Named moves come first, each a turn or a mirror and shown by rows before and after it. Which of them, in which order, take the first row of each pair that follows to the second? Write the first one first, as in the answered first pair.
move J_184:
-5, -4, 4, -6, 8, -17, 0, 25, 11, 0, 6, -1, -13, -11, -11, 21, 15, -22, 6, -5, 11, 9, 9, 3, -9, -5, -1, 23, -6, 8, 14  ->  -4, 4, 4, -15, 15, 3, 1, 18, 2, 11, 6, 15, -10, -5, -21, 12, -10, -24, 4, -10, -7, 16, 4, 11, -11, 13, 2, 18, 11, 7, 9
-15, -12, -26, -17, -8, 13, -16, 7, -3, 21, -37, 5, 9, 6, 5, 6, 1, 4, 0, 21, -28, 12, -2, -28, 6, -1, 34, 7, -4, 13, -4  ->  -14, -15, -32, -17, -13, 10, -16, 9, 4, 14, -33, 1, 9, 4, 9, 9, 6, 2, 1, 25, -21, 7, -1, -30, 7, -4, 30, 7, -4, 12, -6
-12, 33, 18, 3, 27, 21, -18, 5, -20, 22, -10, 34, -3, 11, -31, 18, -45, 16, 0, 3, -35, 11, -20, 23, 9, 26, 1, 11, 15, 2, -6  ->  -13, 8, 12, 28, -1, -44, -21, 24, 11, -14, -28, -7, -11, -2, 14, 45, 30, 18, -2, 19, 7, -17, 9, 9, 25, -30, -11, 24, -29, -1, 14
-6, -16, 11, 23, 2, 4, -6, 12, -1, 2, -31, -20, 12, 22, 17, -2, 5, -1, 1, 1, -5, -18, 14, 31, 14, -23, -15, 15, -22, -8, 12  ->  -9, -3, 12, 15, 14, 34, -8, 6, -14, 13, -21, -4, 15, 25, 1, -11, -25, -2, 5, -8, -23, -5, 6, 37, 3, -2, -8, 10, -4, -4, 0
move J_60:
5, 41, 27, -4, -3, 31, -12, 8, 9, 27, 7, -37, -8, 10, 0, -9, -19, 1, -11, 5, 4, -10, -1, 30, 19, 32, -1, 9, 3, -20, 5  ->  9, 7, 3, 20, -21, 2, 7, -10, 10, 19, 21, -7, 13, -12, 50, 1, 12, 6, -30, 33, -17, 1, -1, -18, 24, 5, 30, -1, -7, 7, 8
2, 34, -32, -19, -2, 15, 6, 8, -3, 18, -1, 25, 8, 3, 7, -23, -2, -3, -6, -23, -19, 6, -45, 3, -27, 20, -3, -12, 8, 27, -2  ->  0, 30, -42, -18, -11, 6, 8, 0, -4, 15, -1, 19, 10, -5, 15, -23, 5, 0, -3, -20, -17, 5, -40, 4, -31, 12, -9, -14, 7, 25, -5
-17, -3, 2, 10, 12, -27, -24, 6, -24, -27, -36, -21, 2, -9, 11, 2, -16, 18, 8, 17, -21, 0, 3, 36, -11, 15, -8, 20, 8, 3, 3  ->  -15, -8, 7, 9, 15, -29, -25, 14, -24, -16, -27, -5, 5, -9, 20, 7, -13, 21, -2, 23, -35, 6, 2, 17, -7, 15, 14, 22, 4, 14, 12
move J_36:
1, 26, 20, -19, -5, 31, 14, -30, 0, 20, 26, 2, 3, -3, -25, -22, -28, -5, 15, -26, 14, 17, -14, 2, -8, 16, -7, -23, 20, 8, -13  ->  -25, 7, 1, 1, -8, -27, -15, -16, -8, -25, -28, -27, -4, -5, 0, -15, 4, 24, 26, 3, 16, -8, -2, 41, -4, -12, -38, 5, 16, 2, 5
17, 17, 1, 7, 2, -24, -17, 28, 6, 1, -7, -28, 9, -18, 11, 12, 3, 14, 19, 13, 29, -17, 4, 7, 3, -26, -1, 17, -16, -4, -22  ->  34, 27, 5, -2, 0, 5, 2, 21, 14, 23, 21, -13, 13, -17, 2, 7, -9, 3, 12, -4, 33, -2, -1, -19, 2, -11, 15, 2, -17, -2, -29
-13, -25, 14, -17, 6, 17, 17, -18, -3, 27, 31, 36, 6, -37, -12, -1, -9, -2, -17, 16, -16, 40, -30, 15, -20, -8, 0, -7, 9, -20, 0  ->  -31, -32, 8, -6, 9, -11, -1, -12, -12, 3, -2, 19, -2, -37, -6, 3, 1, 12, -4, 33, -19, 29, -26, 43, -23, -17, -23, 3, 12, -22, 15
19, -63, -64, 13, -23, 0, 44, -53, -9, -13, 5, -2, 17, -38, 72, -54, 23, 32, 18, 16, -7, 18, -10, -22, -31, -40, -4, -35, -4, 24, -33  ->  18, -32, -47, -19, 6, 60, 37, -57, -28, 21, 13, 11, 12, -15, 22, -71, -42, 27, 27, -10, -27, 35, -28, 5, -38, 9, -8, -42, 26, 15, -52
move J_400:
-2, 12, -7, -13, 1, 32, -1, -11, -14, 13, -5, 7, 10, 8, -26, -20, -37, 2, 12, -5, -17, 7, -9, 23, -12, 26, -11, -6, 31, -13, -8  ->  -11, 17, 17, -11, 13, 18, -16, 25, 1, 8, -22, -16, 2, 22, -35, 3, -22, 5, 11, -6, -4, -11, 3, 27, -4, 21, -14, 16, 11, -19, 11
3, 13, 16, 2, 14, 6, 4, 30, -3, 10, 5, 1, 8, 13, -15, 21, 3, -20, -16, -12, 1, 2, 0, -20, 19, 10, 20, 15, -9, 6, 25  ->  11, 10, -8, -2, 3, 19, 18, -3, -15, 11, 17, 22, 13, 2, -8, -6, -17, -20, -9, -13, -13, 18, -11, -20, 6, 14, 20, -13, 16, 5, -1
55, -21, -6, -7, -10, 32, 4, -37, 2, -2, 19, 13, 12, -24, -9, -25, -40, -2, -13, 10, -14, 19, 2, -15, -35, 6, 8, -26, 3, 13, -12  ->  41, -13, 0, -12, -4, 12, -20, -20, 3, -24, -17, -34, -10, -12, -31, -25, -31, 8, 3, 5, 15, 0, 16, 40, -35, 5, -36, -5, 0, -15, -8
-5, -6, -3, -16, -18, -9, 1, -24, -1, -16, -2, -12, 2, 2, 5, 10, -11, 22, -16, -1, -15, 15, -13, -27, -6, 19, 16, -1, -3, -14, -27  ->  -11, -2, -2, -16, -13, -10, -8, -19, 1, -17, -14, -23, -8, 3, 0, 9, -14, 24, -7, -3, -8, 11, -6, -3, -8, 20, -3, 6, -1, -21, -29
Now pairs of rows:
Each pair is two moves apart.
0, 15, -27, -1, 4, 8, -8, -40, -18, 4, 2, 33, 8, -11, 15, 2, -5, 5, -1, 13, -27, 17, -6, 1, -1, -15, 23, 2, 20, 33, -4  ->  -6, 28, 5, -10, 15, 3, -32, -3, -3, -5, -25, -17, -13, 13, -15, 19, 6, 4, 9, -6, 13, -4, 7, 36, 1, -18, -13, 31, 0, 4, 7  J_60 J_400
1, -1, 6, 7, 11, 0, 34, -23, 16, 5, 6, -29, -15, -16, -6, -46, -13, -10, 8, -4, 17, 8, -6, 17, -5, 23, -13, -3, -5, -19, -1  ->  -15, -8, 21, 14, 29, -13, 10, 6, -2, 8, -21, -17, -10, 0, -1, -29, -10, 10, -3, 19, -16, 12, -9, 18, -1, 27, 1, 21, -2, -1, 30  J_60 J_36
1, 4, -9, -14, -4, 30, 2, -22, 2, 15, 25, 9, -4, 13, -20, -29, -33, -8, 16, -31, 3, 12, -9, 26, -4, 18, -15, -9, 26, -20, -20  ->  -18, -21, 4, 11, -8, -38, -14, 25, 20, -7, -2, -9, 1, 13, 17, 15, 36, 0, -3, 0, 13, -8, 10, 0, 17, -26, 0, 29, -21, -7, 26  J_36 J_400
-2, 7, -2, -19, 36, 21, 0, 4, -50, 34, -12, 48, 14, 8, -10, -21, -37, -8, 7, 13, -57, 32, -16, -30, -9, 12, 38, 14, 31, 17, 5  ->  -3, -16, -34, -4, 9, -11, -8, -14, -54, 0, -32, 43, 17, -10, 24, -33, -13, 3, 16, 37, -59, 25, -13, -17, -12, -14, 21, 7, 37, 19, 1  J_400 J_60
-7, 39, 2, -17, 7, 16, -20, 9, -17, 0, 0, -24, -13, -3, -22, -11, -7, 12, 22, -18, 27, -2, -18, 31, -13, 3, -38, -2, -2, -30, 0  ->  10, 27, 10, -9, 8, 29, 6, 5, -10, 29, 39, 25, 15, -6, -1, -1, -2, 3, -14, -16, -1, 19, -20, -42, -4, 6, 19, -14, -13, 1, 8  J_400 J_400
3, -46, -2, -7, -12, -33, -23, -1, 12, -10, -10, -20, -11, -3, -12, 19, -10, -30, -13, 2, 23, -1, 38, -23, 22, 2, -22, 13, -10, 10, 63  ->  17, -33, -8, -23, -13, 10, -4, -34, 5, 8, 19, 4, -5, -4, -31, -6, -52, -39, -9, -16, 10, 20, 28, -28, 14, 29, -13, -19, 16, 11, 32  J_36 J_400
